Each named move below is a turn or a mirror, shown by a few rows before and after it. Which moves, in which order, take the first row of each later pair to the second? The first pair is answered.
move togop:
[ -6   1 -31  -3 -24  21 -43  16   8  -4 -24 -14   7 -49 -38  -7   7  30
  36  62]  ->  [ -3   2 -33  -5 -25  20 -42  18   7  -6 -25 -14   6 -47 -38  -8   7  30
  37  61]
[ 12  -7   5 -14 -26  -1  10  18 -27   5   4   2  -5 -14 -12  23  13  -8
  -3  -3]  ->  [ 23  -7   3 -11 -23   6 -13   3  -2 -25  -5 -16  12  21  -1   8   5  -5
  -3   0]
[ 10  43  13  10 -24  18  31 -13 -23  24  -9   5  35 -42  -4  34   1 -43
  -1  32]  ->  [ 25  46  10  15 -23  26   0 -29   6 -13 -18 -20  55   3  10  16  -8 -35
   0  35]
[-6 -8 -4  2  0  0  5 -2  2 -3  9 -1 -7  5 -3 -3 -4 -3 -2 -4]  ->  [-9 -7 -6  1  1  2  4 -1  3 -5  8  3 -7  5 -5  2 -5 -2 -1 -5]
move kizus:
[  5 -10   0  -8 -19 -17   5  16  -4  -9   0  30 -19   3 -24 -11  -8 -10
  10  -8]  ->  [  8 -10  -3 -10 -21 -13   3  17  -1  -6  -3  29 -17  -3 -26 -14  -7 -10
  13   1]
[  2   1  15  -5  17 -37   0   7   8   7   8  -9  -3  23  20  -5   4   6
   5  -7]  ->  [ 16   7   6 -17  14 -22   1   9  12  15  -9 -13  10  -7   4  -7  21   3
  17  18]
[ 33  31   0   0   7  18  10 -28 -11 -16  11   7  21  17  13  22   0   7
   0 -16]  ->  [ 40  31  -4  -5   6  22  12 -28 -12 -15   8   5  26   8   9  20   4   7
   3 -11]
[ -6   5  -3   1  15 -12   8   6  -4   4   4   0  -5 -12  -3   0   2   1
   8   8]  ->  [-11   3  -2   5  16 -16   7   6  -4   5   8   1  -6  -6  -2  -1  -5   2
   5   3]
move zorub:
[  3  -4 -15  -4   6  -5 -14  -1  30 -15 -14 -18  11  21  -5 -10  -8   6
   7  18]  ->  [ 13   3  -5  -3   4   5 -18 -11  19 -27  -4 -26  14  29   4  -7 -11   1
   3   4]
[ 17   8  35  13  22 -11 -16 -16  -8  -3  29  -6 -21  17  14   6   2  -5
 -15 -29]  ->  [ 18  15  37   7  27 -15  -6  -9 -17  15  27   2 -19  -5   6  11  15  -7
 -12 -24]
[ -4  22   6   9 -22  24  -1 -36   4   5  -3   2  41 -58  16 -25  21 -22
  12  47]  ->  [ -9  15  -5  10 -24  19  -4 -31  16   5 -10   1  40 -54  14 -30  18 -18
  12  54]
[ -5   1  -3   5  12 -14  -5 -19  11 -12  19 -17  11 -10  -9  22 -17 -45
 -13 -16]  ->  [ -4   5   0   1  12 -14   0 -16   9  -4  19 -10  11 -19 -15  25 -12 -48
 -13 -12]
move Kun:
[ -4 -29   1  27  18 -19   1   1  20  -8 -17 -17  -2  67  22  -7 -31   8
   5 -30]  ->  [ 19 -18 -18   2  24  -5  -2  13  43  17 -56 -20  22  23  -5 -20   3  10
  31  25]
[  9  11   4   3  16 -21   9  -8  -8  16   6  15  -5  -4  -5   6   0  -4
   1 -10]  ->  [ -5 -10 -17  21  -6 -10   2 -10   1  -5  -2  16 -13  -2 -15   0 -18   4
  -1  -2]
[ 14  15  10  12  -5  33   1 -19 -27   6  11  -4   4 -19  10  36   9 -10
   9  -6]  ->  [  5   1  -3  22 -18  43  -2 -19 -24 -11   6  -7  -3 -20   5  33  -5  -7
   9   1]
[ -7 -26 -10  26 -15  15 -16   5  26 -21 -13  -6   7  26  -2 -19 -26  10
   4   5]  ->  [ 25  19  17  -9  27  -6 -10   9  21  26 -18  -2  28   8   2 -13  20   0
  14  13]
Then:
Between the rows of a pair lie two moves.
[-28 -14 -46  26 -24 -14  16  14  22 -31 -21  -9   6  50   8 -21 -16   1
  17 -14]  ->  [-21   9 -25  -6   0 -37  49  34  -9  36 -16  22   1 -17 -11   0  24 -13
  23  -5]  togop Kun
[ -6  -3   8  -4  -6  -1  19  -2 -26  20  17   6 -18  -1   5  30   0   4
 -20 -18]  ->  [ 16  -6 -17 -11 -12  19 -11  -9  19  -9 -19 -21   8   5  -2   4   9  12
  -2  27]  togop Kun
[ -1  -9  -4  -3 -24  27  23  13 -35  11  13  22 -15 -64 -29  19   1  -9
   1   2]  ->  [  7 -22 -28  11 -24  31 -25  -2  32 -48 -18 -17  12  15 -10 -22 -19  10
   9  22]  zorub togop
[  9  -1  -7  -1 -26   6 -11  -8  -7 -16   2   0  -4  -8  -3  -1 -10  -6
  -7  -4]  ->  [ 20   9  -4 -15 -12  -3  -4  -1  -2   6  -6   2   2 -18  -5  -1   8  -7
  -1   6]  Kun zorub
[-64   2 -12  -7 -12 -22  27  35   6  40 -30 -10 -31   0 -19 -17   8   8
 -16  44]  ->  [-55  -3 -24  -5 -20  -9  12  26  24  17 -38 -27 -20  16 -18 -30   1  13
 -11  54]  zorub kizus
[-22 -15  -2 -12  -6 -16  10   2  24  -8   1 -14   3  20  12  -8  -8   2
  12  27]  ->  [ -2  -2   6 -23   0 -11   7  -2  20  -5   1 -19  12  13  12  -7   3  -2
  16  34]  zorub Kun
[ 36   3   4  18  -1  11 -31 -24   5 -28   1 -18  14  40  13   4  -9   7
  -4  -8]  ->  [ 27   2   3   3  -5   8  11   3 -31  27   4  15  -3 -46 -21  24  18  -3
   1   8]  kizus togop
[ 13  22  32  -1  29 -25  -9 -12   1  -2  22 -15   9  51  31   2  -4  -4
  -8 -31]  ->  [  3  -2  17  22  -6   8 -11 -18 -10 -37  30 -14  -3  44  24   3 -29  -6
 -11 -36]  kizus Kun
[  7 -33  -3   9 -22   5 -13   5   5 -18   3  25  37 -38 -13  -6  18  17
  -8  32]  ->  [ 11 -33   0  14 -27  12 -21  -6   8 -38   9  16  39 -15  -5  -6   5  19
 -10  24]  zorub zorub
[ 15  20  14   0  12   2  -9 -17   1 -14  16 -10   6  27  23   0   1 -24
  10 -18]  ->  [-15 -18 -19  20 -25  18   8  -1  -5 -21   6   8 -17 -12 -10  -1 -18 -17
  12  -1]  togop Kun
[ -5   8   1 -47  10 -38   9   7  28  38  -5  21 -13 -13  10   6  20  -6
  12   8]  ->  [-20  -4  -1 -35   9 -49   6   4  36  27   0  23 -22  18  19   0   3   2
   5  -5]  kizus zorub
[ -7   3  -3   8 -13  26   6  -9 -14 -11   5 -16   5 -11  -2  -5   2 -12
  -4  -2]  ->  [ -6   9  11   7   1   7  12 -11 -19  -4  13 -12   2   6   9   0  -2 -10
 -12 -17]  Kun kizus
[  4  -9 -14  35   1   6 -21  -4  12 -11  -8 -32   3  40  22 -39 -22 -16
  -4  -7]  ->  [ 14  10  -7   7  18  -8   9  19  -7  55 -19  -6   3 -34  -4 -25  18 -25
   6  14]  Kun togop
[ -2  -6  24  24  -8  27  15  11 -11  -5  38   5   7   9  36  18  -1 -10
 -12 -21]  ->  [  8  -1  19  18 -15  43  15  12  -9  -8  34  -1  12 -12  27  21   4 -13
  -5  -8]  kizus Kun
[ -6  24  34  18  12 -22  18 -38  -2  19  28  25 -11  21 -22   3 -19 -23
 -15 -25]  ->  [ -6  12  22  31 -15   6  19 -41 -12  -3  30  23 -13  12 -30   3 -31 -23
 -14 -25]  kizus Kun
[ -9  30  44 -13  40 -16  20 -11 -25  39  41  11   0   5  13 -19  10 -10
 -18 -62]  ->  [ 36  47  23 -37  31  30  -8 -15   9  23   0 -19  44 -27  -6 -43  39 -10
  11   3]  togop kizus
[-44 -39 -30 -17 -27  25  24  29  14  15  24   6   9 -23 -26  -7  -6  40
  15  21]  ->  [-37 -39 -26  -7 -27  23   2  13  34 -19  27 -15  13  28  -3 -18 -19  47
  10  11]  togop kizus
[-14  -5  -2   5   2 -13  13   8 -10  21  14  15 -20   0 -12   6  -7   0
  -3 -13]  ->  [ -6   3   2  -4   7 -13  13  10  -5  31   9  15 -17  -9 -14   7   4  -1
   0 -11]  Kun Kun
[-38  -3   3   1  10 -21  19  -2  -3  10   1  11  -7  -3 -10  -2  13   6
 -24   4]  ->  [-23   5  10   3   9 -11   0 -21   5 -18   5  -6   7  27   7  -8   6   6
 -29  -4]  togop zorub
[-10 -20 -30  29 -44  37  -2  -9  -2 -32  -5 -13  -3 -26 -28  -2 -26  10
   4  11]  ->  [  7  33  36   0  22 -23  11 -15 -24  18  32  -7   5  13  14  21   6  -6
 -11 -42]  Kun kizus
[-20 -28  -5  36 -23 -15 -30 -20  -2  10 -41  44   4   4   0 -37  -1 -14
 -27  23]  ->  [-22 -25  11  38 -16 -24 -30 -26 -16  10 -26  47  -3  22  11 -30  -7 -20
 -41  -1]  Kun Kun
[  7 -14  -9  -4 -35  26  -5  16  -6   5 -18  26  14 -59 -32  -9  -4 -11
  -4  28]  ->  [-12 -30  -8  22 -52  24  -4   9 -15 -17   0  24  -5 -33 -19  -5 -36  -8
 -19   1]  Kun Kun
[ 16 -44  -2  13 -32 -16 -31  -9  14 -56 -17  -6  -1  29 -25 -10 -30  -3
   6  -7]  ->  [ 16 -19  17 -13  -3 -40  15  17 -29  19  -8  29 -10 -44 -42  18  12 -16
   8  -7]  togop Kun
[-36 -13   2   9   9 -38  22  17  -2  32   3  31 -27  -5  -8   9  -9   9
 -12  -9]  ->  [ 13   0 -19  -7   2   1 -18   0  43  -3 -31  -6  20   0 -15 -16  12  13
  17  45]  togop kizus
[ 11   7   9   4  10  -4 -10 -16  13 -20  -1 -11   1  37  14 -11  -9   2
  -6  -7]  ->  [-12  -3  -1  -1  10 -23  23  13  -4  24  -4  20 -24 -13 -10  -1   1  -1
  -8   0]  togop zorub
[ 18  10 -14 -14   6  11   1  -2   3   4 -14   2  16 -24  -9   0  15   3
   7  25]  ->  [  2  15  12  -5  13  -6  15  -6 -23   8  18  15  -2  -3  10  19   2  -2
 -11 -21]  Kun zorub
[-14  -5 -10  -7   8  -2  -7   2  18  11 -19   2   8  18   5  -9 -24  -5
 -13   2]  ->  [ -6  10   5 -15  18  -7  -3  -3   9  18  -9   3  12  16  13  -1 -17 -10
 -17  -7]  kizus Kun
[  3   7  -7   8 -18  39 -22 -40 -13 -46  -9 -15  15 -23  12  35 -12 -18
  13   8]  ->  [ 15  28   5 -16   8  18  -9 -27 -16  -2 -15  -4  26 -49   5  42  20 -20
  19  18]  Kun zorub
[-24 -26 -11  16 -17  -4 -14  28  24   2  -4   0  -3   7   0   5  -6  11
 -15   2]  ->  [-28 -23  -1  16 -20  -1  -4  28   2  10  10   7 -12  -5  -2  17  -7   4
 -20 -11]  zorub togop
[ 18  13   8 -16  21 -21  -8 -15   5 -15   5 -12  15 -13  18  -7   5  15
   4 -14]  ->  [  6   5   3 -19  23 -31   7   2   5   5  -3   4   4 -34   4  -3  10  18
   7  -8]  togop zorub
[ 20  -1  12   5  37 -43 -16  -3  44 -10   9   3  11  60  14  -8  -3  26
 -18  -4]  ->  [ 31   8   8  -7  44 -43 -16   4  52   5  -2   5  21  43   9 -12  12  23
 -12  12]  Kun Kun
[ -2 -10  -3 -14   6 -27   6  16  13  25 -15  13  -1 -10  -7 -18  14  -5
  30  39]  ->  [-19 -22  -6   2  -1 -36  -3  12  28   0  -9   9  -6  33   6 -23 -11   3
  20  24]  zorub kizus
[ 43  23  11 -26  11 -16  -4   0   2  -2 -13 -11  11  -5  -6   6  23   2
   5   2]  ->  [ 35   3 -13 -14 -10   1 -11   3  16 -19 -27 -14   8 -15 -20  -5  14  11
  11  17]  Kun Kun
[-10 -30 -11   9   2 -10  17  -1 -19  22  10   6   3 -20  -4   7  -2  16
  -1  -4]  ->  [  7 -16  -1  10   1   3  -6 -23  -8 -11  16 -17  24  17  15   1  -7  17
  -4 -12]  togop zorub
[  0  -1   3  11  10  -9  -2  -8   5 -12  17 -16  -6  37  18  -1  -6   5
  -4 -17]  ->  [ -2  -9 -21   0  -1  -2  15  12   6  17  -9  -2  -8 -27 -16  -1  12   5
  11  23]  Kun togop
[-17  -4 -20  17   0 -19  24  23   8  25 -21  10  -1 -13  19  -9   9  22
   4   1]  ->  [-10  -6 -25  21  -4 -12  16  20  19  14 -29   3   8  -7  20 -17   8  29
   6  10]  zorub kizus
[-14 -19 -14 -18  25 -37   1  30  46  20 -34  14  -6  -1  -6 -13  15   9
   5  29]  ->  [-22 -11  17  -4  33 -48   2  15  19   8   4  15 -21  43  26   2  -8   3
 -17 -26]  Kun zorub
[  2  -5 -11   4 -10  13  -1  -5   4  -8  -1   1  11  -4   2  -6   0   1
   9   3]  ->  [  4   4   2   0   0   3   8  -5  -9   5  12   7   7  -7   5   5   5  -5
   4 -10]  togop Kun
[ 23  16   6 -12  31 -10   3  29  31  15 -30  -2  -8   7  -7  14  18   6
   2   9]  ->  [ 15   5   6  -1  28 -17  -2  26  38  -1 -28  -4 -12  32   2  10   3   9
  -6  -4]  zorub kizus
[ 31  35  31 -29  33   2  -1   4 -13  18  11  -3   6   1  22   9  29 -16
  -5 -12]  ->  [ 28  31  22 -31  37  -3  -3  13  -1  29  -3   2   6 -10  15   5  37 -15
   0   4]  togop zorub
[ -4  17   0   9  20 -18  22 -18 -33   3  20  14  -9 -18  11  26 -10 -12
  -5 -13]  ->  [-22 -15 -31  27  -6  -3  17 -12 -18 -23   7  11 -18 -18  -4  14 -27  -2
   2   3]  Kun kizus
[  9 -13  28   4  -7 -17  21 -25 -42  -7  34  31  -8 -12  24  32   4 -26
  -6 -50]  ->  [ 17 -19  -9 -19 -13  -3  24   0 -12  17 -17  32   6 -70 -16  16  35 -20
  21  21]  kizus zorub
[ 17  23   4 -28  16  -2  22  10  -9  49 -18   7  17 -53 -20   7  47   0
  18  35]  ->  [-23  -9  22  29 -10  -5   9 -21 -25 -28  34  -2 -17  45  28  12 -31   5
 -25 -50]  Kun togop
[ -2   0 -15   4  -7  11  11   9 -11   1 -10   9 -10 -45  -9   1   3  -8
   7  12]  ->  [ 14  16   9   8   7   4 -10 -15   3 -28   5 -13   5  21  26  -2  -5  -8
  -1 -13]  Kun togop
[-25   0 -17   0  -3 -20   1  10  18  -7 -12   6   3   3  -7  -4  -1   9
   1  25]  ->  [-31  -3 -13   2  -6 -21  12  14   1   3   2  16  -5 -14  -8   6  -2   4
  -7  12]  zorub togop
[ 62   6  37 -43  41 -11 -18   8 -14  -6  23 -14  25  -1  34  12  27  14
  -8 -15]  ->  [ 52   5  42 -40  41 -20  -7  16 -25   4  33  -4  15  -8  34  21  23  10
 -13 -25]  togop kizus
[-20  -8  -1  30   9 -52  19  38  -6  33 -11  41 -27   2 -22  18   2 -22
 -10 -14]  ->  [-18 -18 -27  30   0 -40   2  40  28  19 -40  31 -15  -1 -35  -2   5 -11
   2  20]  kizus zorub
[ 17  11   7 -10   6   6 -18 -18  13 -26  -1 -17  21  27  19  -5   0  -2
   4 -10]  ->  [ -4   1  -1 -14   1   1  17   9 -21  20   0  14  -6 -43 -12  12  11  -9
   7  -1]  Kun togop
[ 13   5   9   6 -18  26  10 -17 -38   2  24   5 -17 -12 -13   9  -6 -12
  -2 -22]  ->  [ 27  10   5   7 -19  36  -9 -24 -19 -19  15 -11   1  12  -4  -4  -7  -5
   4 -13]  kizus togop
[ -1  10   7  -7  16 -29  -2  20  25  25   2  15   0  35  14 -21  -6  11
 -12   3]  ->  [-10   1   9   3   3 -19  -3  13  13   9  15  11  -8  43  18 -15 -24  12
 -19 -15]  kizus Kun
[ 36  36 -16 -24  13  27 -17 -23  10  -7  -2 -11   9   1   9 -23  -6   2
  14  29]  ->  [  9  31   5 -13  14   8  18 -15 -38  24  29  20 -23 -20   7   6 -18  -6
  -6 -12]  Kun togop
[-21 -43 -32  18 -31   3  14  27   3   1 -23  11 -12 -25 -28  -9 -15  11
   9   6]  ->  [-27 -38  -7  27 -24  -7  18  17 -16  -4   4  15 -28   6  -9   4 -32   6
  -6 -35]  Kun Kun
[ -8 -30 -15  -3 -13   4 -22   8  45 -19 -45  -9   5  10  23 -24   1  -9
  -7  30]  ->  [  8 -18  -5  -3 -17  22 -30  -7  35 -37 -33 -19  15  19  30 -21   0 -14
  -8  19]  zorub kizus
[-14 -16  -6   8  -7   3  15   9  -2   0  -3  24 -23 -44 -20  13  -2 -18
   8   4]  ->  [-12 -16  -1  22  -6   3 -15  -8  22 -42  -4   2 -12  24   4  -2 -24 -12
   5 -10]  kizus togop
[-20 -14  16  20  -9  -5   8   2 -28  -8  23   9 -32  22  11  15 -27   0
 -14 -38]  ->  [  7  12  30   1   0  10  13  -4 -47   9  27   6 -15  -9   8  27   1 -14
  -4 -33]  kizus Kun
[ -2  -4   2 -15  -1   3 -23  11  -7  21   8  13   0 -35 -11  33  14  12
   6 -34]  ->  [-17 -12   1  -4  -2  -7 -23  12  -3  16   9  16 -12 -19  -8  30  -2  14
   0 -44]  zorub Kun
[ -4  18 -29  17 -32  50  -4  -8 -22 -59  32 -14   8 -30 -11  -4 -17  -6
  30  21]  ->  [-28  11 -16  29 -31  26   9  -4 -38 -53  57  -1 -18  -6   3   5 -36  -4
  15 -16]  togop kizus
